Turok: [120 131  87  86 106 148 121  64 192 108]
zokob: [122 133 102  83 109 169 112  78 179 113]
papu: [123 127 115 185 138 172 117 145 132 117]
Ludit: [121 102 136  58 122 106 128 115 151 120]
Fofal: [118 125 131 155 114 179  84 146 123 167]
sula: [149 146 109 104 154 145 189 100 150  91]
again papu: 	[117]
shift -1: [115]	[114]

Turok: [128 137 131 136 131 114 123 104 148 116 124 138]
zokob: [125 137 130 138 129 109 125 105 148 114 128 141]
nimap: [127 137 130 136 130 114 122 103 148 116 128 142]
tunuk: [126 139 130 137 130 128 126 106 128 128 128 140]
Fofal: [128 137 131 136 131 114 123 104  60 128 101 110]
zikik: [128 137 131 136 131 114 123 104 148 117 129 141]
shift -1: [125]	[124]
again zokob: 	[125]
howmany tunuk: [128]	4
shift -1: [124]	[123]
shift +1: [148]	[149]
shift -1: [126 106 128]	[125 105 127]

Fofal: [101 100 131 134 116 118  98 129 146 118 122  99 166 153 136 150 146 134
 102 142 133]
Tagan: [159 138 155 165 109 142 144 114 126 110 162 128 100 126 145 131 108  90
 142 115 149]
zokob: [114 114 130 129 115 123 104 115 138 128 115 113 147 142 117 140 117 132
 115 137 129]
sokuf: [129  80 108  99 195 146 149 111 135 134 159 180 130 108 160 116 147 115
 110 149  83]
tunuk: [120 176 126 148  85 119 121 148 112 132 111 160  98 167 152 148 148 148
  93 163 133]
again tunuk: 	[148]
shift -1: [98]	[97]
shift -1: [142]	[141]
shift +1: [109]	[110]
[129  80 108  99 195 146 149 111 135 134 159 180 130 108 160 116 147 115
 110 149  83]	sokuf
shift -1: [153 136 150]	[152 135 149]

sokuf: [173 173 130 130]
zokob: [185 173 125 113]
tunuk: [145 175 110 145]
Fofal: [ 97  97 174 172]
again Fofal: 	[97]
again tunuk: 	[145]
[ 97  97 174 172]	Fofal
howmany sokuf: [174]	0
shift +1: [173]	[174]
[173 173 130 130]	sokuf

tunuk: [161 103 112 169 161 166 136]
nug: [179 129 108 165 138 163 162]
nimap: [169 152  92 135 104 158 107]
Fofal: [136 136 140 151  84 151 140]
zokob: [152 152 165 157 152 165 165]
papu: [101 111  80 159 124 159  92]
shift -1: [169 152  92]	[168 151  91]
howmany Fofal: [136]	2
shift +1: [152 165 157 152]	[153 166 158 153]
shift +1: [165]	[166]
howmany Fofal: [140]	2
howmany zokob: [151]	0

zikik: [ 97 126 119 130 128 129 132 131 152 127 128 138 129 133 123 120 107 127
 129 119 134 137 129 128 125 107 112 122 120 132 155 187 103 104 118 132
 137 126 134 119 103 144 129 132 128 128 127 146 127 100 166 133 113 132
 129 126 131]
zokob: [162 126 137 130 128 129 130 124 109 127 128 120 129 123 139 136 157 136
 129 131 132 127 129 128 134 137 123 135 139 123 102  84 147 140 126 125
 118 127 128 125 151 114 129 125 128 128 136 116 127 145 103 117 156 125
 129 132 131]
papu: [119 126 124 129 128 129 132 131 135 127 128 131 129 132 123 124 119 127
 129 125 131 132 129 128 126 123 129 123 123 132 136 136 121 121 125 132
 134 126 128 126 121 132 129 131 128 128 127 135 127 122 132 132 117 131
 129 126 131]
shift -1: [128]	[127]
shift -1: [152 127]	[151 126]
[ 97 126 119 130 128 129 132 131 152 127 128 138 129 133 123 120 107 127
 129 119 134 137 129 128 125 107 112 122 120 132 155 187 103 104 118 132
 137 126 134 119 103 144 129 132 128 128 127 146 127 100 166 133 113 132
 129 126 131]	zikik
shift +1: [128]	[129]

sokuf: [114 112 143 123 125 128 154 124 125 147 132 138 148 147 141 133  99 135
 125 121 117 113 107 121 147 132  95 135 137 116 117 121 119 127 123 118
 129 136 145 109 120 131 152 135]
Fofal: [ 92 122 148 105 149 108 156 145 116 107 122 123 111 142 125 138 142 120
 155  90  98 115 101 115 148 139 149 113 147 146 119 137 102 103 121  79
 117 142 105 133 115 124 109 103]
Turok: [121 114 124 131 135 149  98 113  94  95 140 113 111 120 135 130  86 151
 114 144 133 102 114 129  94 147  87 151 116 102 142 107 129  96 101 118
  89 121 119 174  78 115 128 129]
Ludit: [138 147 121 139 102 104 117 108 152 141 161 124 117 134 129 127 147 128
 148 110 160 128 105  96 138 107 124 162 155 138 143 103 125 125 135 114
 120 122 146 108 124 109 176 129]
papu: [138 140 134 146 117 124 117 125 144 158 120 116 135 140 122 117 146 129
 149 130 103 136 132 105 142 123 123 125 137 139 106 127 120 150 139 133
 139 117 131 116 150 111 119 117]
sula: [120 120 137 135 137 130 135 131 144 139 130 115 117 146 144 134 125 131
 132 164 129 116 160 126 147 146 120 158 120 131 141 150 125 139 117 123
 148 134 126 128 105 123 126 122]
tunuk: [133 119 138 131 137 131 113 141 102 102 118 138 148 115 117 140 127 153
 134 130 153 116 125 142 127 129 122 134 130 144 115 125 104 126 133 136
 118 153 116 162 130 141  95 151]
zokob: [137 148 103 147 121 161 114 128 132 144 131 125 116 105 150 116 119 121
  99 156 114 147 131  96 113 109 136 131 101 105 139 120 162 153 101 147
 137  96 168  98 125 103 114 140]
howmany papu: [117]	5
[120 120 137 135 137 130 135 131 144 139 130 115 117 146 144 134 125 131
 132 164 129 116 160 126 147 146 120 158 120 131 141 150 125 139 117 123
 148 134 126 128 105 123 126 122]	sula
shift +1: [109]	[110]

sula: [ 94  90  64 129  91 134  97  88 137 150 100 129]
zikik: [140 135 151 106 133 142 136 153 111 106 136 136]
nug: [ 94  88  64 129  91 134  97  88 112 104  88 129]
papu: [132 110 140 115  98  82 129 102 115 115 126  90]
Turok: [146 105 127 109 156 143  90 152 118 120 113  90]
Fofal: [104 110 133 131 114 116  86 132 108 109 136 132]
zokob: [109 106 109 130  90 138  83  88 125 131 110 127]
Ludit: [142 142 151 106 133 142  86 153 140 151 151 142]
shift -1: [ 83  88 125]	[ 82  87 124]
again papu: 	[115]
again Turok: 	[90]
howmany zikik: [136]	3
again sula: 	[129]
shift +1: [140 115  98  82]	[141 116  99  83]
howmany Ludit: [150]	0

zikik: [128 150 122 128 122 122]
Ludit: [154 154 154 154 111 136]
sula: [179 175 108 155 111 129]
Tagan: [126 135 118 137 131 124]
Turok: [114 126 117 135 137 120]
again Ludit: 	[154]
howmany zikik: [128]	2
howmany Ludit: [154]	4

Turok: [103 103 161 161 161 160 161]
sula: [103 126  91 153 143 121 123]
Fofal: [103 126  91 150 161  80  97]
howmany Turok: [161]	4
howmany Fofal: [98]	0

zokob: [110 152 151  97 139 179 155 122 133  98 121 147 118 117 123 131 127 122
 106 140 114 150  74]
papu: [134  98  99 138 107  98 118 142 108 171 120 121 128 150 143 112 128 151
 163 105 158  98 155]
sokuf: [146 101  95 150 104 125 102 148 110 152  90 152  96 157 151  98  98 151
 150 103 178  99 127]
Turok: [125 143 147 126 145 124 133 120 145 112 152 118 149 107 116 146 143 103
 114 145  96 144 134]
nimap: [139 104 101 144 110 120 110 143 112 153  99 141 106 151 146 104 109 150
 151 108 168 104 134]
nug: [138 151 149 143 148 153 114 120 151  97 110 110 108 112 121 128 110 103
 102 150 112 149 106]
Fofal: [109 107 105  91  97 143 155 143  89 146 118 130 125 157 146 110 136 176
 146  96 156 107 116]
Tagan: [122 154 150 114 142 176 139 121 139  93 109 156 108 117 123 126 114 116
 103 143 115 151  77]
Ludit: [136  98  94 128  95 150 121 154 102 147  71 161  87 169 163  77  96 164
 150 161 161  96 101]
tunuk: [154 149 151 174 162 117  89 115 176 109 123 139 117 104 115 136 107  83
 109 163 107 150 133]
sula: [116 126 129 114 127  98 144 125 123 137 166  97 160 125 123 144 156 130
 133 127 120 127 156]
[146 101  95 150 104 125 102 148 110 152  90 152  96 157 151  98  98 151
 150 103 178  99 127]	sokuf
again zokob: 	[122]
[109 107 105  91  97 143 155 143  89 146 118 130 125 157 146 110 136 176
 146  96 156 107 116]	Fofal
shift -1: [122]	[121]
shift +1: [166]	[167]

Tagan: [100 121 131 100 121 121]
Fofal: [164 127 164 164 142 164]
sokuf: [123  99 134 115 116 107]
zokob: [111 130 135 131  95 191]
tunuk: [135 130 135 135  95  62]
sula: [162 108 137 168 116 164]
nug: [ 98 141 127 111 112  64]
nimap: [ 98 141 141 112 112 113]
again Fofal: 	[164]
again tunuk: 	[135]
[164 127 164 164 142 164]	Fofal
howmany nimap: [112]	2
shift -1: [135]	[134]
howmany Tagan: [100]	2
shift -1: [135  95]	[134  94]

nug: [ 87 128 106 128  91 147 146]
zikik: [118 126 159  96 135 132 144]
tunuk: [103 102 141 102 102 141 102]
Tagan: [ 87 128 106 128 128 147 158]
howmany Tagan: [128]	3
again Tagan: 	[128]
howmany tunuk: [101]	0
shift -1: [102 141 102]	[101 140 101]
shift +1: [141]	[142]

sokuf: [141  71  90 132 156 167 156 113 150 134 130 155]
nug: [141  71  90 132 156 167 156 113 150 193 171  92]
sula: [141 142 132 156 156 156 156 156 156 141 130 141]
shift +1: [167 156 113]	[168 157 114]
again sokuf: 	[156]
howmany sula: [141]	3

sula: [171 173 171 107 171 171 113 171 102 151]
Turok: [115 159 113 124 113  74 159 164  94 146]
papu: [121 173  73  73 151  73  73 151 102 151]
shift +1: [173 171 107]	[174 172 108]
howmany papu: [73]	4
shift +1: [171]	[172]
again sula: 	[171]
shift -1: [151  73  73 151]	[150  72  72 150]
shift +1: [73 73]	[74 74]
howmany sula: [171]	5

zokob: [155 155 155 106]
tunuk: [ 64 167 167 167]
sokuf: [ 64 155 112 146]
nimap: [ 64 155 133 154]
sula: [155 155 155 155]
howmany zokob: [155]	3
shift -1: [155 155]	[154 154]
howmany sokuf: [155]	1
howmany sula: [155]	4
again sula: 	[155]
again tunuk: 	[167]
again zokob: 	[155]

Tagan: [140 159 105 132 150 130 125 144 131 151 159 126 159 126 137 121 110 144
 112 116 154 131 156 108 109 112 164  84 145 159 115 120 121 119 117 151]
papu: [140 159 105 132 150 130 130 144 131 151 151 126 126 126 117 121 110 144
 112 117 117 131 156 108 109 131 164  84 151 125 115 120 121 130 117 151]
tunuk: [140 116 112 134 150 130 125 147 131 151 143 126 126 130 137 121 110 144
 112 116 154 131 107 108 109 108 151  84 112 125 120 120 121 123 117 151]
shift -1: [130 137]	[129 136]
[140 159 105 132 150 130 125 144 131 151 159 126 159 126 137 121 110 144
 112 116 154 131 156 108 109 112 164  84 145 159 115 120 121 119 117 151]	Tagan
howmany tunuk: [107]	1
howmany tunuk: [131]	2
howmany papu: [117]	4

sula: [ 95  95 104 155 132 155  94]
zokob: [110 110 109 180 110 169 180]
nug: [110 105 104 155 132 169 180]
howmany zokob: [110]	3
howmany sula: [95]	2
shift +1: [110 109 180 110]	[111 110 181 111]
shift +1: [95]	[96]

zokob: [116  89 113 177 105 128 136 121  99 111 141 109  78 106 165 101 153 136
 116  88 141 171 165]
Turok: [177 142 115 149  83 122 148 118 106 115 137 122 104  93 153  98 160  80
 173 143 149 112 119]
Tagan: [114 146 106 150 106 182  95 170  93 100 170 163  96 106 156  74 157 145
 114 146  85 115 107]
tunuk: [127 127 128 127 127 128 128 127 128 127 128 127 127 128 128 128 128 129
 127 127 128 129 129]
Ludit: [128 126 128 129 128 127 129 127 128 128 127 126 128 128 128 129 128 128
 128 126 129 130 130]
nimap: [128 129 129 126 129 128 128 128 129 129 127 129 130 129 126 129 127 128
 128 129 127 126 127]
[177 142 115 149  83 122 148 118 106 115 137 122 104  93 153  98 160  80
 173 143 149 112 119]	Turok
[128 129 129 126 129 128 128 128 129 129 127 129 130 129 126 129 127 128
 128 129 127 126 127]	nimap

papu: [183  82 124 134 109 134 162 164]
nug: [ 94 164 134 111 140 135 114 108]
nimap: [114 142 161 104 155 175 117 136]
sokuf: [130 122 113 144 118 103 126 121]
Tagan: [112 145 151 108 147 160 119 129]
zokob: [151  98 144 137 137 148 127 151]
zikik: [137 132 120 109 116 135 153 136]
sula: [178  82 137 133 121 148 152 167]
Fofal: [136 125 161  97 148 188 137 156]
Turok: [122 120 151 143 149 138 100 127]
Ludit: [109 112 101 134 112  88 126  99]
again Ludit: 	[112]
shift -1: [124]	[123]
shift +1: [98]	[99]

